Read these off the grid that follows.
1) Read off the 2nd smallest entry.
2) Read off the entry just left of the largest entry.
3) Read off the third entry in reading order.
4) Read off the entry just left of the smallest entry.
((510, 437, 469, 440, 144, 442, 491, 461, 460, 489, 467, 440, 495, 383, 467, 489), (498, 551, 401, 421, 144, 419, 428, 484, 455, 473, 503, 426, 491, 391, 574, 449), (465, 422, 492, 377, 144, 451, 481, 522, 450, 432, 429, 446, 448, 382, 411, 434), (495, 529, 481, 470, 144, 362, 473, 535, 421, 576, 376, 418, 516, 385, 504, 403), (533, 440, 440, 474, 144, 215, 759, 447, 328, 414, 928, 323, 506, 106, 543, 187), (368, 661, 613, 407, 144, 628, 595, 604, 450, 344, 529, 498, 704, 650, 362, 327), (400, 380, 534, 497, 144, 458, 345, 488, 223, 490, 509, 524, 410, 45, 373, 444), (499, 438, 536, 439, 144, 388, 535, 474, 382, 476, 465, 501, 469, 511, 520, 415))
1) 106
2) 414
3) 469
4) 410

Read these off the array that follows.
1) What is the fifth entry in reading order?
2) What is the entry just left of 7095?
3) What is the entry just left of the smallest entry?
[[6499, 6461, 5394, 4424, 7692], [5484, 5788, 5509, 5481, 5632], [4229, 5609, 5555, 6744, 4619], [5365, 4213, 5740, 5707, 1865], [4962, 4506, 5704, 6088, 2368], [4081, 6228, 5468, 6850, 6006], [6500, 6462, 5394, 4422, 7695], [4236, 7131, 5334, 6634, 8206], [5893, 7168, 5301, 4980, 9071], [5484, 5788, 5509, 5481, 5632], [6776, 5864, 5476, 4189, 6416], [6397, 6621, 5373, 4515, 8021], [4123, 6857, 5376, 6765, 7507], [6500, 6462, 5394, 4423, 7694], [4819, 4649, 5685, 6222, 2636], [5977, 7095, 5310, 4900, 8940]]
1) 7692
2) 5977
3) 5707

x = [ 13  13  27  20 -11  83  32  11  64 -15  14  20 -52   6  51 -25]
The entry just left of 11 is 32
The third entry from the right is 6
The entry just left of 32 is 83
The entry just left of the smallest entry: 20
The first entry is 13
The 3rd entry from the left?
Answer: 27

B = [ 78 -27 -23 -64 -24 -75  73  14  -8 -30  81 -51 -22]
The 2nd entry from the left is -27
Read off the 3rd entry.
Answer: -23
Read off the first entry.
Answer: 78
Read off the 3rd largest entry.
Answer: 73
Read off the second entry from the right.
Answer: -51
Read off the 4th entry.
Answer: -64

Read these off the matrix that follows. Indices start at 1.
1) Read off the entry at row 1, column 1.
2) Read off the entry directly below 30.
3) Read off the entry just left of the smallest entry.
4) Read off the entry at row 1, column 3.
5) Read off the entry at row 2, column 1.
6) Read off the bottom-right entry.
7) Read off the entry in row 3 and column 1.
8) Read off the entry in row 1 and column 2.
[[-26  13  17  -6 -21  43 -41   7]
 [-32  17  11  -5 -25  30 -49   6]
 [-29  15  14  -5 -23  37 -45   7]
 [ 37 -29  18  -5  21  26  50  -2]
 [ 31 -26  -4  -2  19 -25  44  -4]
 [-27  12 -29   1 -17 -67 -36   0]
 [ 19 -18 -16   0  12 -50  29  -4]
 [-18   6 -30   1 -11 -73 -22  -1]
 [-23  11  20  -6 -20  48 -37   6]
 [-24  12  19  -6 -20  46 -39   7]]
1) -26
2) 37
3) -11
4) 17
5) -32
6) 7
7) -29
8) 13
